[[ 66.9  37.4  -2.5  29.6 -30.7 -38.5   9.4  14.8 -66.7   5.2  40.9   5.8]
 [-65.5  25.9 -36.9 -60.9 -34.4  12.6 -23.4 -66.9  15.0 -26.1  14.3  68.0]
 [-64.1  42.8 -11.3 -70.7 -22.5 -52.8  11.5 -44.9 -19.7 -18.6  59.8  35.2]
 [ 54.9  34.5 -52.2  47.3 -57.8  37.0   3.0  49.7 -62.7 -54.4  41.0 -39.5]
 [ 29.2  22.6  47.1 -59.6 -66.3  22.1  -3.5  -9.9  12.9   3.2 -13.7  14.6]]
->
[[ 66.9  37.4  -2.5  29.6 -30.7 -38.5   9.4  14.8 -66.7   5.2  40.9   5.8]
 [-64.1  42.8 -11.3 -70.7 -22.5 -52.8  11.5 -44.9 -19.7 -18.6  59.8  35.2]
 [ 29.2  22.6  47.1 -59.6 -66.3  22.1  -3.5  -9.9  12.9   3.2 -13.7  14.6]]

[[-18.6 -54.5  -7.0   3.8]
 [ 30.3   4.1  -6.6 -30.2]]
->
[[-18.6 -54.5  -7.0   3.8]]

[[ -6.1  -6.0  17.1]
 [ 33.0  17.5  28.3]
 [-16.0 -12.9 -14.8]
 [-34.5 -23.4  -3.3]
 [ 29.4  15.5  33.0]
 [-52.9 -34.9 -21.9]
 [ -3.2  -5.0  -6.3]
 [ -8.2  -8.1  -9.7]
 [ 28.0  14.7  33.1]
 [ -5.4  -6.4  -7.8]
 [-32.9 -23.2 -24.3]
 [ -8.2  -8.1  -9.7]]
->
[[ -6.1  -6.0  17.1]
 [-16.0 -12.9 -14.8]
 [ 29.4  15.5  33.0]
 [ -3.2  -5.0  -6.3]
 [ 28.0  14.7  33.1]
 [-32.9 -23.2 -24.3]]

[[-22.0   7.9   0.8 -24.4  23.9  63.5   2.7   0.9]
 [ -1.2 -13.6 -23.0 -20.3  -5.1  -1.1 -21.9  -2.8]
 [ 17.7 -10.1 -47.6   3.2 -19.7  -2.0  -1.2  49.5]
 [  9.5  -1.7 -16.1   3.3  -0.1  -4.4   1.4  -0.7]
 [  4.2   8.3  21.2   3.1  16.5  -0.2   5.5  -3.0]
 [ 24.2  12.2  -8.9   6.3 -13.3  -1.8  18.3  12.0]
 [-12.5 -17.6  -9.2 -14.6   3.5  30.8 -18.2  -3.0]]
->
[[-22.0   7.9   0.8 -24.4  23.9  63.5   2.7   0.9]
 [ 17.7 -10.1 -47.6   3.2 -19.7  -2.0  -1.2  49.5]
 [  4.2   8.3  21.2   3.1  16.5  -0.2   5.5  -3.0]
 [-12.5 -17.6  -9.2 -14.6   3.5  30.8 -18.2  -3.0]]

[[-23.5   3.7]
 [-12.6   9.1]
 [ 39.0 -24.6]
 [ 54.2 -39.5]
 [ 38.5 -24.6]
 [-16.4   8.5]]
->
[[-23.5   3.7]
 [ 39.0 -24.6]
 [ 38.5 -24.6]]

[[-36.1 -47.0 -43.6 -42.2 -50.1 -52.2  -7.4   4.1 -45.1 -39.4 -42.4 -60.1
  -52.5 -36.7]
 [-36.6 -50.3 -36.2 -50.6 -51.7 -57.8 -16.9   2.3 -54.8 -48.4 -48.6 -52.5
  -60.0 -44.3]
 [-24.4 -48.4 -43.0 -46.5 -56.4 -46.2 -15.1  -6.0 -43.5 -51.7 -53.2 -52.7
  -58.6 -42.6]
 [-33.0 -49.4 -45.1 -51.3 -67.4 -51.1 -17.1  -5.9 -47.2 -43.8 -50.3 -63.7
  -62.3 -42.5]
 [ 29.3  52.1  32.6  51.4  53.5  53.0  22.7   4.5  49.9  51.1  49.5  47.2
   60.5  46.0]]
->
[[-36.1 -47.0 -43.6 -42.2 -50.1 -52.2  -7.4   4.1 -45.1 -39.4 -42.4 -60.1
  -52.5 -36.7]
 [-24.4 -48.4 -43.0 -46.5 -56.4 -46.2 -15.1  -6.0 -43.5 -51.7 -53.2 -52.7
  -58.6 -42.6]
 [ 29.3  52.1  32.6  51.4  53.5  53.0  22.7   4.5  49.9  51.1  49.5  47.2
   60.5  46.0]]

[[ 63.2  34.8 -37.9]
 [ 69.6  12.9 -19.1]]
->
[[ 63.2  34.8 -37.9]]

[[-22.0  -4.1 -45.5   1.1 -27.6 -19.4]
 [-25.8  -3.3 -55.6   2.2 -33.2 -22.8]
 [ -2.1 -21.7  25.7 -26.0   4.7  -2.9]
 [ -4.2 -11.3   6.3 -16.2  -1.7  -5.4]
 [ -7.3  -5.2  -7.6  -7.6  -7.1  -6.9]
 [ -2.2 -19.1  25.0 -22.6   5.5  -3.6]
 [ -2.9 -19.7  25.2 -24.2   5.0  -3.4]
 [-23.9  -1.5 -53.2   3.5 -30.6 -22.7]
 [-26.4  -6.5 -51.9  -2.1 -32.9 -22.5]
 [ -2.3 -21.1  25.6 -27.1   4.9  -3.7]
 [ -2.6 -20.6  23.5 -25.3   3.6  -2.5]]
->
[[-22.0  -4.1 -45.5   1.1 -27.6 -19.4]
 [ -2.1 -21.7  25.7 -26.0   4.7  -2.9]
 [ -7.3  -5.2  -7.6  -7.6  -7.1  -6.9]
 [ -2.9 -19.7  25.2 -24.2   5.0  -3.4]
 [-26.4  -6.5 -51.9  -2.1 -32.9 -22.5]
 [ -2.6 -20.6  23.5 -25.3   3.6  -2.5]]
